In the rows, 128 means zero.
The rows of M fall into 4 groups, and each row is roughly a mix of its group's hidden directions.
M, 144 rows:
[[128 142  51 164 132 130 138 135 104 140 151]
 [138  85  97  77 128 120 139 127 172 125  93]
 [116  93  96 131 182 108 134 153 102  89 112]
 [131 157 154 149 125 151  82 137  73 119 160]
 [ 90 161 147 162 113 151 122 133  82 126 171]
 [119 153 155 187 146 156 131 133  84 153 144]
 [101 146 127 139 107 110  59  95 102 124 147]
 [125 146 134 129  93 101 118 132  62 112 170]
 [121 102 116 126 120 145 130 120 201 140  83]
 [160 121 134 127  99 151 155  71 147  84 118]
 [108 143 139 145 116 148  98 151  65 121 171]
 [113 174 138 149 154 116  67 120 126 141  94]
 [109 152 161  93 156  67 117 155 115 131 136]
 [138 161 104 183  98 117 172 112 115 152 137]
 [157 151 156 110 137 145 109  82 174 131  91]
 [152 129 121 113 130 133 201 160 139 145  93]
 [127 141 114 107  70 142 128 104  76 117 161]
 [126  88 142  65 142 101 108 108 141  94 138]
 [140 163 152 118 139 130  49 115 113 130 137]
 [166 178 176 130 131 107 154 132 105 113 154]
 [126 153 106 188  95 115 157 126  96 160 125]
 [123 153 167 161 138 169 122 152  94 123 174]
 [147 114 150 131 120 139 103  86 164 189 142]
 [140 168 141 109  91 183 129 121 113 116 170]
 [161 104 128 131  68 164 140 144 125 155 161]
 [169 109 128  98  92 170 138 169 129 149 152]
 [ 97  78  91 147 137 149 110 148 174 140 115]
 [150 144 206 120 114 138 134 119 138 164 136]
 [121 102  94  97 123 106 141 108 190 124  95]
 [142 105 112 159  81  96 171 113 100 136 102]
 [132 158 155 156 140 156  91 162  77 132 147]
 [129 103  79 131 133 125 146 185  92  99 126]
 [142 124 181  96 136  83 131 171 106 146 134]
 [174 108 143 124 105 169 165 162 139 162 124]
 [127 109 140 170 158  74 151 102 158 121 152]
 [124 170 164 152 132 155 107 128  78 120 166]
 [129 128 168 136 193  87 138 139 157 138 130]
 [169 145 158 115 163 142 154 112  71 142 125]
 [121 151 149 167  97 104  67  96 132 135 127]
 [146 169 124  92 108 193 142 117 109 118 136]
 [105  88  75 127 148 120 119 147 145 156  84]
 [114 134 144 177 109 130 121 126  81 123 185]
 [131 152 122 182  99  97 164 130 111 169 110]
 [101 142 150 106 131  67 130 163  99 135 162]
 [131 139 123  84  67 157 117 127  83 125 127]
 [132 168 170 165 126 147 108 131  91 117 171]
 [141 135 125 190  87 127 170 134  98 148 123]
 [129 160 155  82 129  70 118 162 125 141 141]
 [129  89 125 159  84 163 143 163 146 165 123]
 [ 70 123  92 150 169 106 138 131 148 104 108]
 [146 134 192 130 128 139 126  78 165 147 120]
 [121 129  88 164  83 179 145 106 131 126 151]
 [120 103 112 113 120 164 119  97 128 164  65]
 [109 120  72 117 151 101 101 159 103 104  96]
 [119 133 160  99 136  56 114 144 132 155 150]
 [139 116 190  79 138 138 135 121 142 115  87]
 [127 121 171 142 157 170 106  97 125 179 132]
 [ 93 167 148 142 121 147 132 133  76 119 176]
 [147 120 116 133 122 188 145  72 115  96 129]
 [133 116 101 157 121 190 140  76 137 119 140]
 [169  83 115 143  92 126 162 152 158 120 100]
 [127 153 158 162 123 153  94 152  80 123 165]
 [120  99  99 134 153 150 154 147  71 106 162]
 [105  83 106 136 164  72 109 115 151 123 110]
 [ 99 165 119 125 177  96  87 107 127  98 120]
 [178 125 144 160  88 161 141 114 133 156 162]
 [123 115 149  69 173 152 107 110 142  94 123]
 [110 130 150 165 190 114 146  92 137 115 101]
 [118  94 140  98 150 164  85 124 149  83 148]
 [112 147 159 138 126 111  96  94 177 176 127]
 [122 136 121 182 171 117 135 141 174 152  98]
 [130 112  72 141 145 171 146 162  95 103 130]
 [148 112 170 142 113 132 146  76 154  95  93]
 [135 158 146 155  92  99  89  76 116 126 144]
 [143 117 115 138 150 158 138  61 169 104 129]
 [100 130 103 121 188 112 124 114 142  78 152]
 [112 110  91 116 153  81  78 130 140 162 123]
 [ 95  98 100 174 112  83 115  94 129 131 109]
 [127  82 103 135 146 157  75 148 165 132 109]
 [133 105  94 155 125 182 134  78 129 101 115]
 [122  86  99 135 139 135 138 142 169 161  74]
 [115  74  91 107 124 138 138 134 168 146  87]
 [109 133  70 115 126 104 119 169  95  94 112]
 [154 123  94 127  86 138 182 162 156 137 142]
 [115 164  90 161  99 130 146 103 115 160  86]
 [109  89  85 110 127 127 126 128 172 146  78]
 [123 141 155 148 111 120  45 113 133 130 135]
 [183 135 148  95 102 166 124 148 104 160 140]
 [160 161 161 148 125 101 137 138  73 120 164]
 [128  88  82 150 128 145 137  71 135  99 137]
 [ 95  89  89 123 125 150 113 118 170 147  87]
 [148 127 115 155 100 198 155 105 136 107 120]
 [ 78 120 123 135 161  87 124 135 158  98  90]
 [105 107 118 121 133  69 116 175  91 116 108]
 [136  60  94 128 118 125 100 114 171 124 119]
 [105 157 113 120  98 142 127 172  67 135 148]
 [129 127  77 113 181 164 123 151  95 123 145]
 [130 168  93 183 131 160 149 142 124 159 108]
 [124 105 126 162 146 160  90 145  73 137 158]
 [112 133 118 160 205 121 120 132 163 135 119]
 [113 133 142 163 115 129  61  88 114 129 156]
 [119 128 111 156 190  87 143 100 153 124 149]
 [133 100  94  88 126  89 160 127 171 126  98]
 [135 101  85 121 182  83 146 124 147 127 106]
 [136 136 100 133 115 202 128  92 100 117 131]
 [ 88 158 104 120 149  94  71 128 135  99 124]
 [126 106 159  77 170 131 106 114 148  91 151]
 [154 100  98  98 135 100 122  97 157 138  75]
 [175 131 135  96  75 141 163 137 104 153 137]
 [127  91  92 105 104 163 163 174 124 140 147]
 [124  97  86 124 112 140 195 154 141 123 146]
 [194 149 171 107  96 137 125 136 130 151 121]
 [121 148 102 188 103 118 138 152  94 167 122]
 [ 94 113  78 131 165 113 131 113 109 114 178]
 [103 138 118 127 193 103 165 121 139 103  95]
 [117 119 122  76 159 152  79 131 158 101 145]
 [148 154 146 115 103 111 114 115  54 118 149]
 [ 68 126  92 141 175 119 104 117 123 102 135]
 [159 151 183 141 122 121  80  87 120 133 132]
 [147 105  84 106 168 156 131 139  83  98 125]
 [171 139 135  77 111 152 153 150  91 157 121]
 [125 118 113 134 173  85 149  78 164 111 136]
 [120 167  84 162 132 137 151 126  80 159 110]
 [ 85 130 142 145 162  82 126  88 128  98 102]
 [180 129 169  99 130 127 161 132 132  97 167]
 [ 99 179 105 141 156  95  89  98 119 110 125]
 [103 165 152 164 128 150 119 115  78 126 170]
 [129 133 101 167 108 178 130 101 164 111  92]
 [128  87 146 152 138  61 138 121 131 116 165]
 [130 122 116 145 130 192 123  81 107 103  99]
 [122 107 116 139 170 111 131  92 192 109 111]
 [147 164 164 137 116 114  64  93 117 131 135]
 [146 124  58 136 119  97 160 141  98 148 119]
 [ 91 122  87 126 140  66 117 155 119 102 121]
 [ 93 110  99  90 141 175 113 110 130 146  86]
 [135 175 159 141 118  99 165 120  88 119 165]
 [135  75 131  67 117 131 115 117 120  90 111]
 [111  89 117 144 118 166 131 115 182 152  90]
 [122 175 161 161 127 136 124 134  72 129 162]
 [136 192 127 113 133 156 118 159 154 119  85]
 [147  96 173  96 130 144 112 147 151  91 169]
 [109 117 135 119 165  87 106 131 174 146  81]
 [146 159 133 126  78 148 153 135  74 137 160]
 [179 151 143 124  95 155 131 108  88 163 149]]
Each list below has one row that fits no group; the rest each fit one group, if only roughly. Name that row.
    J_910: [157 130 147  75 157  87 124 169 119 149 138]
    J_39: [137 105  84 119 134 129 117 169  88  82 154]
    J_218: [125  88 108 126 151  67 145  86 137 113 114]
    J_276: [ 79 152 110 175 124 173 131  97 138 133 142]
    J_192: [122 111 163 122  98  63 155 159 114 117 140]
    J_181: [107 116 144 143 155 126  66 146 176 105 129]
    J_378: [145 165 191 131 106 167 141 117 150 144 118]
    J_515: [117 147 165 122 157  82 102 120 149 107  79]
    J_408: [132 100 158 156 143  71 168 120 150 141 105]
    J_418: [126 175 125 136  80 177 102 144 117 146 149]
    J_33: [168 102 135 147 125 146 146 116 196 149 113]
    J_143: [138 102 107 118 145 138 181 167 174 107 145]
  J_39
    J_295: [144  95 117 150 105 112 188 140 134  96 164]
    J_959: [132  93  87 130 123 109 136 117 161 154  69]
    J_168: [114 136 177 133 126  82 142  91 175 131 147]
    J_19: [159 145 130 105 114 199 147 143 106 110 109]
    J_387: [132 143  99  89 126 126 138 140  71  76 129]
    J_381: [ 86 118  73 150 119 118 135 149  81 107 138]
    J_597: [ 79  89 112 143 171 119 140 104 157 127  97]
    J_481: [111 131  97 141 113 133 170 160 100  89 173]
    J_873: [ 98 106 120 106 111 198 124 113 155 143 105]
    J_83: [155 133 169  93 109 161 132 136 129  94 178]
    J_263: [113 135 113  98 171  60 112 138 142 117 142]
  J_597
    J_938: [135 138 148 126 123 164  99 165 107 116 192]
    J_495: [129  80 134 152 161  87 153  93 160 112 124]
    J_617: [154 106  98 150 139 170 165  77 130 119 110]
    J_324: [156 109 105 129 122 160 192 160 159 128 135]
    J_562: [101 119 126 114 124 166 159 145 193 130 100]
    J_228: [156 127 173 150  89 163 144 108 169 141 111]
    J_566: [169 128 116 144  93 175 157 155 155 150 150]
    J_208: [138 103 120 111 114  59 104 159 137 161 136]
    J_520: [163 110 133 121  66 134 159 114 106 148 163]
    J_141: [123 132 111 153 108 174 160  73 144  96 129]
    J_63: [186 105 143 111 129 106 142 154  77 112 145]
  J_617
    J_602: [158 105 140 148  91 173 126 105  99 160 161]
    J_194: [104 116  91 117 140  98 127 157  80  82 110]
    J_618: [151 162 120 182 119 110 173 133 138 150 161]
    J_159: [150 123 113 100  72 145 120 141  86 163 152]
    J_108: [151 132 124  99 178 139 196 131 120 119 120]
    J_943: [124 128 149  76 135 174  93 148 165 107 136]
    J_845: [148 116 156  92 130  68 104 155 100 146 115]
    J_409: [177 115 177 118 126 137 138 107 178 150 115]
    J_70: [109 155 126  99  94  81 123 178  97 130 136]
    J_936: [100 110 113  75 160 133  81 134 160 146 135]
    J_809: [ 71 139 134 112 134  74 114 138  86 115 136]
  J_936
    J_353: [136 138  90 132 108 178 135 148 103  80  97]
    J_161: [155 142 154 151 101  96 168 101  90 124 161]
    J_499: [136 109 130 110 132  50 143 155 131  97 137]
    J_229: [108 114  80 108 155 128  86 152 170 127 101]
    J_351: [123 110 121 138 144  52 147 102 153 141 105]
    J_268: [103 112  90 139 175  98  92 138 153 138  94]
    J_478: [143 105 160 173 101 169 141  97 142 121  93]
    J_389: [101 109  87 147 141  70 107 108 143 148 102]
    J_947: [149 157 180 138 154  99 156 151 111  89 139]
    J_706: [139  96 103 143  91 159 182 156 142 143 148]
    J_559: [ 95 141 116 131 105 104 158 180 100  91 152]
    J_71: [137 155  80 109  84 137 132 141  78 145 145]
  J_947
    J_607: [159 133 183 137  97 120 138 126 173 168 123]
    J_357: [172 119 117  86 128 138 192 140 130 115 151]
    J_968: [146  91 139  80 132 135 192 146 122 118 124]
    J_325: [166 140 173 104 105 167 123 105 121 170 144]
    J_363: [116 155 136 132 145 126  58  94  92 123 139]
    J_79: [179 155 147 112 143 114  88 116  78 135 115]
    J_245: [149 122 156 148 123 160 105  89 179 144  93]
    J_946: [165 106 143 133 115 166 100  89 158 164 103]
    J_23: [159 171 127 137 118 123 131 122  68 128 175]
    J_262: [156 123 106 134  74 159 164 134 103 167 139]
  J_23
    J_726: [126 141  89 177 130 121 169 106  94 151 100]
    J_682: [130 150 125  89 143  80 100 180 105 145 125]
    J_201: [129 147 172 156 177 135  90  87 119 132 118]
    J_185: [122  87 106 143 155 166  95 155 154 151  94]
    J_176: [102 157 138 124 153 111  88 178 131 166 100]
    J_271: [133 148  88  63  97 161 115 125 109 117 128]
    J_626: [161 129 126  78  97 152  97 155  98 150 154]
    J_255: [141 143 152  87 171  89 117 168 141 153 111]
    J_948: [144 169 134 130 130  61 120 151 123 169 120]
    J_477: [136 183 129 156 145 127  67 105 132 127 146]
  J_948
    J_27: [125 154 159  89 169  83 110 153 142 153 138]
    J_51: [146 116 110  77 105 127 192 148 109 127 130]
    J_4: [119 132 109 153  75 159 172 112 114  95 150]
    J_685: [ 88 134  90 147 162 105 107 132 167  89 140]
    J_800: [139 158 168 175 126 103  90  95 151 133 112]
    J_380: [144 121 134 150 161 171 137  71 143  99 101]
    J_669: [136 119 158  86 132 157  81 165 166 119 135]
    J_312: [130 140  72 172 104 110 154 111  97 151 111]
    J_103: [112 108 122  92 131 171  69 123 156 101 128]
    J_399: [124  90 124  65 138 146  84 119 150 127 150]
    J_34: [124 101 121 167  87 175 149 113  92 105 121]
    J_148: [172 142 149 117  89 153  82 139 122 167 142]
  J_399
    J_226: [ 73 121 119 130 154 108  64 129 135 110 120]
    J_124: [122  89  96 135 129 103 169 146 101  86 160]
    J_109: [133 139 156 121  98 135 132 130  93 109 200]
    J_711: [117 126 142 108 136  61  84 155 133 156 115]
    J_241: [129 112  73 109 154  84  95 163 123 136 119]
    J_958: [ 74 142 102 104 101 136  87 113 158 122  99]
    J_178: [ 88 106  75 110 149 143  97 145 121 152  96]
    J_772: [143 106 126 100  85 159 101 184 139 149 119]
    J_15: [141 127 110 123 121 191 104  68 127 137 125]
    J_579: [101  78 104 104 155 125  99 141 169 152 105]
    J_382: [143 144 131  94 116 202 108 156 115 117 141]
    J_150: [129 180 173 134  92 103 141 131 167 123 110]
  J_579
    J_870: [164 148 170 160 104 105 173 109 108 130 150]
    J_390: [ 96 108  80 137 152 128 121 167  79 107 123]
    J_664: [160 130 189 131 135  92 148 119  96 118 161]
    J_252: [131  89 134 171 117 177 118  94 146 136  93]
    J_552: [124 141  93 170 101  91 165  99  96 145 126]
    J_105: [147 152 173 117 117 149 103 119 170 173 102]
    J_673: [136 105  96 106 105 140 200 141 108 138 144]
    J_286: [137 150 145 116 114 144  84  91 165 180 134]
    J_532: [ 84 117 134 130 197 114 115 115 134  99 103]
    J_272: [117 139  51 156 118 119 136 123 108 155 107]
    J_376: [123 142 147  77 172 144  91 138 164 121 104]
    J_205: [ 95 127  81 129 174 139 114 145  82 103 122]
  J_664
